In the rows, zero is written as 128.
The rows of A fall into a few groups, and each row is roughly a mix of its group's hidden directions.
A:
[[ 83 155 131 165 172  96 137 142 132  89 129]
 [118 138 160  73 114 124 128  84 112 155 165]
 [126 103  97 117 167 168 105 109 149 111 177]
 [102 160 135 139 125 131 196 137 106 102 162]
 [129 120 109 110 137  82 188 125  86 125 106]
 [167 128 142 113 120  81 163 176 118 111 101]
 [131  79 181 118 100 125 124 132  96 165 109]
 [100 169  91 138 157 116  83 136 144 139 166]
 [ 92 161 127 134 127 115  77  88 111 152  93]
 [159 141  65 146 103 117 107 156 112 114  96]
 [147 138 110 148 127 151 176  77  99 158 105]
 [ 97 133 125  86  90 161 127 111  92 134  85]
 [107 155 157 138  96 103 194 112 117 110 136]
 [175  96 141  81 124  95 130 124 169 108 131]
 [155 133  83 131 150 152 166 156 142  81 110]
 [112 100 138  84  92 129 176  87 119 139 145]
 [ 89 145 129 137 133  93 187 124 123  82 136]
 [ 96  83 152 125 189 126 135 124 144  96 142]
 [169 127 134  90  92 133 113 114  91 163  91]
 [139 138 105 126  71 145 129 145  88 180 133]
 [148  91 177 129  98  91 156 136 120  95 108]
 [165 106  56 113 121 140 131 150 109 111 144]
 [117 127 121 103 101 106 111 175 187 102 141]
 [145 104 128  76  90 163 162  98 112 127 145]
 [138 144 132 177  95 123 123 170 113  79 104]
 [177  86 116 167 158 151 152 124 111 137 103]
 [144 160 130 111  82 110 186  96 134 112 139]
 [116 122 159 144  84 171 129 160 121 117 177]
 [157 121 158 103 127 143 120 108 179  94 172]
 [ 99 159 153 114 163 134 151 124 163 155 177]
 [ 95  95 101 107 116 180  96 144  99 134 148]
 [138  76 167 125  92 162 158 129 106 105 140]
 [ 78  95 168 177 133 105 125 138 123 112 110]
 [148 143 130 137 156 103 127  96 118 157  59]
 [ 93 110 160 169 108 124 167 135  99  85 122]
 [185 121 145 155 122 145 127 135 167  76 130]
 [119 113 119 110  85 100 119 193 114 125 160]
 [114 129  91 150 133  80  91 129 108 138  77]
 [151  95 174 111 111 114 127 156 126 104 182]
 [ 52 150 149 137 126 111 119 145  97 108 130]
 [127  85 140 111 126 187  96  93 111 141 150]
 [124 123  63 143 160 154 115 160 111  95 140]
 [136 148 147 123 123  96 176 149 132  66 108]
 [148 122 106 135 119 153 105 162 135 124 201]
 [100  68 120 109 130  90 114 119  90 107 107]
 [ 63 122 132 131 129 148 140 159 148 175 148]
 [118 184 100 173 146 123 113 120 134 111  85]
 [ 72 128 138 107 102 108 161 103 120 123 175]
 [ 98 141 113 103 121 175 125  92 101 130  76]
 [170 104 116 176 147 123  93  98 107 135  96]
 [166 102 176  76 128 132 155 130 146 152 125]
 [109 157 102 148 156 115 188 159 141 109 103]
 [162 106 138 122 150 139  91 154 134 158 187]
 [131  91 145 159 188 159 156 111 144 143 124]
 [125 132 145 142 128  62 161  91 118 122 165]
 [122  83 134 122 142 115  78 169 140  82 127]
 [ 83  99  97  85 174 145 130 142 129 106 132]
 [144 120 134  85 115 136  97 178 103  86 150]
 [108 155 187 129 150 121 120 110 176 157 138]
 [102 108 128 129 151 149  80 135  82 146  84]
 [121 115 134  84 127 172  94 136 137 160  80]
 [103 142  77 170 133 123  93 104 105 135 163]
 [121 112  79 146 138 125 102 186 132 115 167]
 [163  90 159 107  93 158  97 127 123 162 104]
 [160  95 170 131 174 119 151 100 153 101 118]
 [ 81  91 109 128 197 133 130 121 128 138 131]
 [131 169 114 196 128 110  99 135 138 102 144]
 [ 97 135 190 143 156 168 129 153 103 139 138]
 [143 127 158 171 119 132 110  98 131 121  61]
 [153  93  57 114 128 147 117 131 140  98 145]
 [161 117 170  78 132 178 143 110 114 132 126]
 [120 168 130 113 117 129 136  84 118 152  64]
 [102  90 131 170 172 151 141 131  81 113 124]
 [183 111 157 185 117 115 104 127 134 106 120]
 [ 99 109  99 171 158 143  91 108 137 163 157]
 [120 131 134  76 145 170 172 126 139 150  90]
 [131 110 168  64 124 150 162 151 152 131 118]
 [151 105 163 145 118 107  76  84 138 133 160]
 [124 114 175 115  67 113 145 169 114 133 138]
 [ 87 133 159 182 167 128 122 150 151 104 139]
 [183  95 166  98 122 147 138 136 134 141 168]
 [ 59 144 144 143 158 122 125 149 167 108 129]
 [ 94 156 121 139 129 107 183 139 127  90  86]
 [112 167 178 171 143 103 140 164 112 141 125]
 [102 191 130 175 136 123 129 119 123 130  86]
 [113 150 137 115 143 120 125 152  69 185 112]
 [138  73  86 125 139 162 120 136  87 133 157]
 [154 139 168  83  94 139 155  93 148 152 143]
 [ 98 119 131  86 104  88 166 162 112 108 153]
 [137 189 144 109 143 115 157 139 139 170 163]
 [130 150 132 165 116 134  69 131 134 133  72]
 [102 157 124 165 183 117 161 119 149 161 120]
 [142 121 114 151 178 132 138  81  81 138  99]
 [109 145  92 140 182 158 116 145 130 178 135]
 [130 108  85 124 124 169 111 131 128 194 141]
 [115 106 141 100 116 134 150 194 110 109 167]
 [ 84  88 162 165 140 104  99 139 119 138  99]
 [162 142 160 115 115  83 169 167 140 100 134]
 [107 147  80 144 156 114  95 182 126 111 140]
 [198 135 116 109 124 177 106 143 135 118 138]
 [176 115 144 137 152 115 166 158 155  98 163]
 [146 166 151 140  77 106 150 172 137 113 153]
 [113 114 119  72  90 119 148 156 103 147 166]
 [189  89 121 116 125 160 132 131 145 157 163]
 [137 151 170 137 100 100 186 125 151 127 159]
 [163 150 147 130 134 152 132  60  91 138 139]
 [ 66 115 100 106 172 101 119 142 152 134 119]
 [142 189 131  90 119 123 164 101 144 153 150]
 [143 107 120  80 123 101 100 132 153  73 154]
 [169 140 122  90 139 172  80 122 124 153 109]
 [110  92 134 169 165 178 154 134 122 157 137]
 [125  83 115 144 153 180 136 118  89 148 160]
 [156 128  68  95 133 143  91 126 100 146 103]
 [133 108  98 146 118 127 105  84  94 162 176]
 [110 109  97 179 140 137 122 174 102  94 108]
 [113 147 111 132 140  93 141  68 107 170 154]
 [167 133  73 120 158 155  92 159 133 128 143]
 [125 148 118  99 127 125  57 163 103 149 141]
 [126 158 160 168 113 111 122 123 140 108  64]
 [ 92 126 114  77 145 159 180 109 122 145 122]
 [131 116 153  77 115 145 118  74 165 154 129]
 [153 143 184 131  96 110 167 119 163 130 153]
 [125 147 150  88 136 153 135 128 101  66  95]
 [113  94  99 156 149 125 150 161 102 166  87]
 [109 100 141 125 134 185 158 104 131 106  81]
 [ 78 111 133 122 102 151  81  88  97 133 120]
 [172 130  92 150 162  98  79 148 118 140 132]
 [145 101  80 111 156 176 111 154 128 119 162]
 [ 83 157  80 128 114 107  94 131 103 153 153]
 [145 155 122 136 139 118 123 137 121 141  43]
 [ 71 175 122 149 110 118  98 148 147 103 146]
 [102 135 129 130 128 134  54  89 109 154 126]
 [124 183 136 125 143  91  91 116 152 173 127]
 [118 130  83 151 122 122 139 160 114 182  84]
 [143  93 117 128 122 166 123 108 137 196 153]
 [143 128 126 155 142 142 154 101  75 176  97]]

One row of each group comes first, with its name. Which group is each row after those in?
[ 94 138 125  76 128  91  98 108 101  95 148] -> <73>
[174 148 152  99 155 147 143 122 127  73 104] -> <88>
[ 82  77 131 126 152 131 132 101 119  83 102] -> <31>
[122 140  75 136 155 152  95 148  83 112 102] -> <111>

[ 72 171 153 162 120 144 116 134 106  99 143] -> <73>
[129 122 141  76  81 117 125 152 166 152 159] -> <73>
[144 160 164 113 159 185 127 152 122 147 158] -> <111>
[117 124 109 168 104  60 137 126 128 107  96] -> <111>
[117  80  77 103 176 130 120 117 114 146 137] -> <73>
[108 131 134 124 142 123  77 147 116 189 165] -> <88>
[110 122 119 120 148 165 147 166  62 140 146] -> <111>
[172 100 123 161 133 128 175 106 167 101 135] -> <88>
[125 184 136  97 115 131 138  68 152 126 113] -> <111>
[140 152 115 139 162 157 148 178 126 121 181] -> <111>
[ 74 140 136 137 156 108 107  88 177 125 118] -> <111>
[ 80 106 146 133 150 138  88 123  91 147  86] -> <111>
[ 74 124 101 126 156 152  75 110 141 131 152] -> <31>
[134 112 118 151  96 130 142 153  58 155 107] -> <73>
